128 stands for zero in the data rows.
Here are some points, each followed by its number:
[ 96 125 124 125 127 137 142 128 130  85 133  72 109 114 122 103 119 133 113 117 108 105 143 124 178 144 141 183 107  97 153 116 111 170 142 179 142 146 109 159 121 169 155 189 112 100 128 130] 0
[117 122 130 133 146 131 140 124 133 137 140 146 110 131 123 123 127 146 121 130 134 125 131 128 136 147 113 142 121 130 112 135 127 129 119 136 127 145 119 130 132 133 132 122 136 130 131 144] 1
[126 155 138 125  91  85 117 109 152 122 136 118 166 173  85  97 117  82 111 141 150 127 161 115  80 109 161 129 173  59 124 137 152 120 163 129 191 107 127 117 105 133  83 170  93 165  84 111] 2
[178 193 147 102  77 171  75 120 167 134 112 144 160 145 132 105 125 108  93 186 138 124  86 149  90 125 143 118 157  93 112 125 148 105 137 121 199 116 158 124  65 183  38 108  67 163  42 140] 3
[126 149  95 100 141 170 125 147 105 121 104  99 132 113 135 114 148 148 159 128  94 118 109 127 160 109 111 151 112 191 147 130 121 112 121 148  98 139 165 106 130 132  97 102 125 108 139 106] 4
[ 78   0 100  59 192  80 156   0 171 135 251 205   0 148 158 255 107 127   0  95 217 117  81 137 141  39 254 240  24  69 255 106  70  49 171  64 163  45   0 207  89   0 255 233  73 138 124 193] 5
[121 173 115 117 106 227  90  99 120  72  81 119 233 133 122 119 188 130 123 162 104 167 115  93 106 165  93  96  70  96 160 157 121 150 123 149 146 147 185 176  95 140 131 140  90 120 112 144] 6
[156  62 138 196 156 140 148 149 173 100 112  87 147 141 134 117 172 133  85 195 168 132 176 157 148 147 117  52 139  50 147 189 143 120  95 176 155 130 180 194 162 198 113 133 160  94 142 154] 7
[ 63  54 116  92 141 113 130  79 143  95 161 147 105 163 143 158 125 114  91 120 134 103 115 120 116 116 173 159 102 100 156 100 101 111 155 131 170 113  57 153 117  44 200 171  34 118 105 142] 8
[127 150 124  65 107 122  82  58 141  74 130 150 201 122 128 106  97 122 134 144  53  60 191  93 100  69 158 166 128 204 101 138 100 152 188  85 149 149 127 153 110  63 133 123  47 154 123 151] 9
[ 78 186  27 122  91 167  80   6  57 141  55 126 219  48 101  94  93 222 170  16  27  73 162 255 107 212 209 242 221 225  46 143  29 143  26 111 198 118  95 218 214 159  85 139 255  63 254  89] 10
[145 126 107 125 104  99 102  99 127  96  97 113 172 159 116 126 130  81 145 107  84 100 158  93  96 119 161 120 185 127 105 143  49 169 158 103 149 121 120 155 152 103  92 103  81 104 146 101] 11
[162 199 191 158 131  92  79  70 119 162  75 210  18 134 101 154 113 137  75 109 167 136 111 121 127 172 125  47  70 177 118 118 131 200 121 153 124 128   6 117 122 150 129  99 200 110 118 129] 12
[157 172 128 118 180 245 157 196 144 142 102 144 159 162 131 104 161  92 151  92 147 145  97 115  94 126 130 129 146  17 109  89 237 134 143 102 132  70 209 154  52  89 102 167  82 194 111 153] 13
[130 144 136 126 102 134 116 114 119 140 125 155 152 118 140 132 133 115 130 121 130 134 124 163 112 136 128 120 133 130  99 131 136 105 127 122 149 123 130 141 159 127 124 134 130 143 141 149] 14
[138  66 137 129 109  40 255 187 102 139 124   0  56 184 107 154  44  69 198  91 100  41 208 175  70  66 190 192 169 143  74 124 142 128 108  10  73  50 138  85 103  50 187 122 141  94 150 161] 15
[125 153 114 122 127 122 132 161 117 113 126 119 122 157 129 105 108 123 136  68 134 223 123  90 119 127 143 129 164  90 130  65 143 171 125 116 145 130  99  95  78 152 116 186 130 156 123  95] 16
[133 133 131 114 123 124 139 119 134 134 137 154 107 131 109 137 118 135 125 132 119 117 136 136 115 128 124 141  96 143 119 123 140 135 134 113 115 121 111 127 120 119 147 120 133 140 128 144] 17
[147 159 125 151 160 140 118 155 142 120 100 128 153 139 149 128 118  95 136 107 119 160 124  79 107 116 117  97 170 101 142 109 123 166 130  85 114 133 130 121 113 118  94 116 126 164 144  82] 18
[123 136 121 109  84 122 143 143 122  89 130 123 193 143 113 120 125 106 187 149 101 131 136 106  76  88 110 122 119 142 126 120 159 140 120 112 126 148 179  79  92 114 156 125 132 143 121 151] 19
[148 160  98 105  91 129  84 119 105 129 112 138 151 109 162 142  98 132 128 108 111 126  79 142 114 105 142 137 153 142 124 114  95 126 128 112 156 121 149 137 156 127  94 137 104 142 127 116] 20
[117 119 134  97 105 131 142  98 106  57 102 116 143 139 117 140 151  90 171 154  83 103 204 107 142  95 126 113  74 129 139 148 110 139 135 149 136 144 144 128 118  77 160 156  38  80 125 143] 21
[143 120 127 139 139 121  97 125 144 184 135 186  88 143 124 158 121 115 104 134 187 140  64 153 129 118 121 116 137 129 131 147 140  72 148 123 123  98 138 131 164 111 111 124 158 145 122 125] 22
[145 139 136 118 120 139 113 113 145 127 121 160 131 123 138 122 115 112 110 131 130 136 110 129 129 125 117 117 122 129 127 120 131 129 134 107 150 131 117 147 136 125 122 127 123 146 124 139] 23
[188 109 149 160 158 105 108 122 158 117 135 220 123  69 170 188  95 115 105 157 106 168  89 100 123  54 152  82  92 173 132 127 164  90 128  72  89 171  87 147 125  90 161 162 152 162 168 196] 24
[115  98 145 195 180 114 194 136 163 186 163 127  72 145 111 167 225 200  93 170 175  93 170 189 189 231 104 159 101  73  95 205 142  97  77 194 124 100 116 144 163 143 129 128 137  93 111 188] 25
[117 115 121 135 143 174 144 170 122 114 130 109  80 131 161 141 136 143 106 120 127 136  96 159 179 143 134 148 123  96 150 130 140 111 137 162 121 110 143 125 124 152 134 144 115 108 106 135] 26
[140 135 121 144   3 127  98 125  77 153 119 180 185 133 203 158  78 112 129  96 142 154 126 183  84 153 111  70 169 140  64 162 130  73  80 167 176 137 157 160 223 110 116 113 172  96  99 175] 27
[112 108 128 121 152 134 138 130 125  77 141  98  97 110 136 103  99 146 110 125 104 118 112 130 162 126 133 118  96  94 154 122 111 144 135 176 149 142  92 134 131 172 149 173 116  97 136 153] 28
[122 102 133 107  91  91 128 127  85  97 124 114 137 115 112 137 137 114 154 147 120 101 185 131 147 111 150 140 119 158 147 139 107 115 109 167 138 151 130 104 152 137 159 167 120  75 132 143] 29
[165 138 100 158 177 147 124 105 170 153 119 149 180  88 112 140 132 118 135 168 103 142 111  99 131  77  81  93 103 169 144 126 110 142 142  93  50 145 140 159 133  84 162  67 160 158 174 134] 30
[ 62 144 132  54  98 163 144 117  91 117 126 128  72 162 136 133 173 136  93  77 183 120 128 122 148 206 125 149  69 123 181 110 129 165 153 151 162 100  87 114 115 111 143 150 154  95  44 101] 31
[166 127 163  87  98  52 130 126  80 126 151 153 103 155 182 117 106 122 164 118 129 145 159 127 101 107 134 108 118 179  88 110 143 115  71 116 127 156  90  45 141 140 137 135 155  98 117 107] 32
[133 142 121 126 112 121  99 105 132 111 141 142 178 103  92 153  89 123 145 124 108 163 120  94 105  37 175 132 144 173 155 118 147 161 165 127 123 135 137 154 104  90 179 193 126 154 147 130] 33
[117 114 115 116  96 153 159 159  97 136 143 100 133 135 137 132 134 156 148 118 106 123 116 160 120 148 151 158 146 120 127 130 131  98  93 132 120 102 161 101 107 128 153 143 113 110 132 155] 34
[156 104 149 138 117  80 135 158 105 110 135 131 125 130 181 177 137  80 157 119 127 159 141 124 129  80 153  85 138 114 134 124 147 104 126 118 125 164 112 108 127  80 141 148 151 127 126 158] 35
[128 167 136 119  96  91 124 136 143 126 123 122 117 174  97 101 132  86  89 119 154 120 130 146 102 136 155 105 166  59 130 136 160 126 144 141 152  86  98  98  34 196  91 170  88 143  57 112] 36
[163 149 137 146 127 112 136 134 138 131 107 126 111 146 104 147 114 107 122 142 111 105 161 134  98 117 140 103 150 125 117 124 133 138 123  96 112 114 126 124 132 131 103 116 142 113 131 111] 37
[156 165 135 150 130 106 116 118 119 127  89 154 139 107 150 148 129 128 114 125 108 157 124 124 132 134 125  86 144 147 131 130 135 151  93 114 109 135 129 157 127 130 121 124 150 123 163 131] 38
New points follow, each followed by the numbers of its five nearest points above by angle, seen from the average point of the numbered points, nearest first.
[137 116 128 105 139  98 172 149  92 141 129  89  75 148 114 162  99 106 162 113 112  83 171 161 105  94 168 171 159 144 127 135 138 117 122  94  88  82 157 117 122  87 157 133 130 109 143 132] -> 15 34 37 29 17
[101 144 137 104  78 112 128 125 107 149 151 161 173 137 131  99 137 119 149 110 124 146 117 150  83 152 105 141 135 139  73 118 147  95 116  88 144 134 181 114 131 153 124 135 143 175 122 151] -> 14 19 27 34 3
[164 120 134 150 131 114 115 102 154 129 147 179 133  91 129 191  99 119 107 139 107 139 105 140 123  55 144  95 103 180 132 138 164 101 135 106  91 149  91 158 136  88 181 122 147 152 160 183] -> 24 30 33 17 35
[120  99 111 138 146 115 128  89 120 100 117 118 152 107  96 113 154 145 133 124  79 102 188  41 142 161  86 130  96 174 109 137  75 169 124 115 105 169 102 162 206 111 160  60 164  68 181  98] -> 30 11 1 10 4
[123  99 138 125 122  99 142 124 126 121 143 122 152 138 139 124 121 126 147 135 108 138 135 102  91 113 124 102 110 132 110 139 129 125  98  94 107 151 130 117 135  98 181 113 147 123 146 140] -> 19 30 32 35 15
[148 133 166 131 114 170 120  81 165 119 120 207 130 118 143 137 125 129  84 149 127 119  91 136 114 147 112  91 105 125 102 112 124 120 146  93 163 126  91 174 124 111 110 127 108 167 106 140] -> 23 3 14 24 12
[131 157 152 166 103 157  73  98 118 140  88 191 126 125 169 138 168 164  99  75 210 171 160 114 159 202 122  62 136 113 132 102 103 135 113 156 157 147  26 186 155 138  57 159 126 118 119  75] -> 12 38 31 23 27
[113 143 116 117 166 130 159 145 160 164 142 134  46 166  92 146 123 144 135  92 157  98 121 150 127 135  92 160  84 143 123 115 176 159 117 132  82  88 123  98  82 118 157  99 180 161 120 108] -> 17 1 31 12 25
[122 135 103 119 128 155 155 163  99 143 150  90 125 126 139 122 129 157 139 116 106 134 131 158 121 134 150 151 140 116 120 119 135 120  81 135 109 128 181 113 105 128 133 131 116 112 128 154] -> 34 26 4 15 13
[112 147 122 117 135 177 152 125 153 136 160 127 148 176 109  79 125 139 124 125 106 127  91 102  73 150  70 134 102 101 105 117 148 148 151  70 132 112 186 103  90 119 113  94 132 187  96 111] -> 13 19 18 3 17
[148 159 156 118  70 205  42  64 197 188 104 255 129  84 186 109 116 112  24 141 120 149   0 161 140 156 105  54 100  97 137  78 127 101 134  21 207 157  40 246 132 113  45 125  14 218  86 172] -> 23 3 14 20 22
[132  98 125 187 121  68 158 121 119 128 118 119 111 101 103 147  80 143 125  98 130 117 159 165  92 113 144 126 145 111 100 113 127 140 102  91  94 126 139 152 137 149 163 144 171  99 196 148] -> 15 37 10 38 7
[115 139 122 133 141 167 123 105 166 137 139 128  95 145  96 119 129 104  96 122 170  91  77 145 128 102  99 140 106  90 158 144 139 125 173  97 154  68 129 146 128 133 108 137 100 170  81 124] -> 22 3 23 13 36
[114 194 157 171  99 131 129 120 142 153  98 112 203 156  22 117 160 106 140 166 192 108 152 150  72 174 202  85 214  56  89 151 172 145 147 158 199  68 157 194 101 180  76 200 156 164  98 115] -> 2 36 3 7 13
[107 151 130 118  88 120 123 128  96 104 112 131 123 142 109 139 130 110 127 103 128 122 157 133 121 154 143 118 120 128 151 114 114 156 121 151 140 120 121 101 126 125 149 159 144 108 120 104] -> 31 29 0 16 12
[ 87 117 105 101 115 162 145 123 109 136 148 130 170 130 130 102 163 162 155 143  87  98 152 138 135 176  93 178  93 155 116 132 103 137 107 123 131 138 144 113 149 109 117  98 105 108 120 122] -> 4 1 34 10 6
[124 106 103 115  97 143 100 111 113 128 124 122 147  95 122 121 114 151 119 106 111 126 128 163 120 142 141 152 128 162 123 133  89 145 124 112 131 113 143 163 153 138 132 133 112 106 149 128] -> 10 20 4 11 14
[ 93  95 125  95 126  75 144 102 153 122 186 112 164 116 127  91  93 159 143 144 125 144  92  96  97  93 145 205 137 137 103 143 130  62 157 161 149 180 125 129 131 107 164 164  75 147 137 196] -> 8 9 33 5 19
[116 144 140 130 144 145 124 144 148 135 128 126 122 153 121 106 128 128 123 134 140 157 124 103 150 144 128 119 133 103 136 120 126 154 137 134 132 138 109 105  99 155 101 138 132 143 115  99] -> 16 18 36 1 26
[136 119 151 125 126 111 141 110 134 132 121 148  69 125 115 147  98 119 130 131 121 118 132 135 125 111 122 124  95 148 142 116 136 132 121 120  95 123 102  88 121 112 166 113 154 127 131 121] -> 17 12 32 15 24
[135 141 118 126 144 180 143 186 129 133 144 104  48 134 154 140 148 127 110 132 142 122  63 175 181 127 138 139 104  93 137 139 126  97 148 175 120  91 149 124 102 162 103 132 109 128  77 129] -> 26 25 22 28 34
[120  88 108 201 182 110 148 133 113 120 119 116 120 101  80 113  60 158 108  97  91 124 134 148  85 113 162 135 154 116  88 112 112 146 125  91  77 143 122 195 158 141 213 148 187 108 238 158] -> 10 15 30 38 24
[176 131 128 142 105 117 125 127 123 157 126 134 133 123 145 158 127  94 128 120 165 143 124 137  94 118 162  98 168 125 134 114 138 101 124  88 138 101 128 137 142  93 116 118 127 129 133 126] -> 22 35 37 27 14
[135  88  98  98 124 127 111  97 136 113 168 130 165 126 145 114 124  88 166 145  75 128 110  99 119 111 113 171 111 158 150 133 111 127 144  97 121 160 112 119 113  69 156 115  64 152 133 119] -> 9 21 19 8 30
[137 150  92 144 168 185 129  88 120 136 119 140 138  87 102 144 162 167 143  92 120  72 195 151 153 180 113 176  89 187 105 158  92 176 141 149  96 128 117 184 176 102 144  71 153  85 180 112] -> 10 1 4 30 25
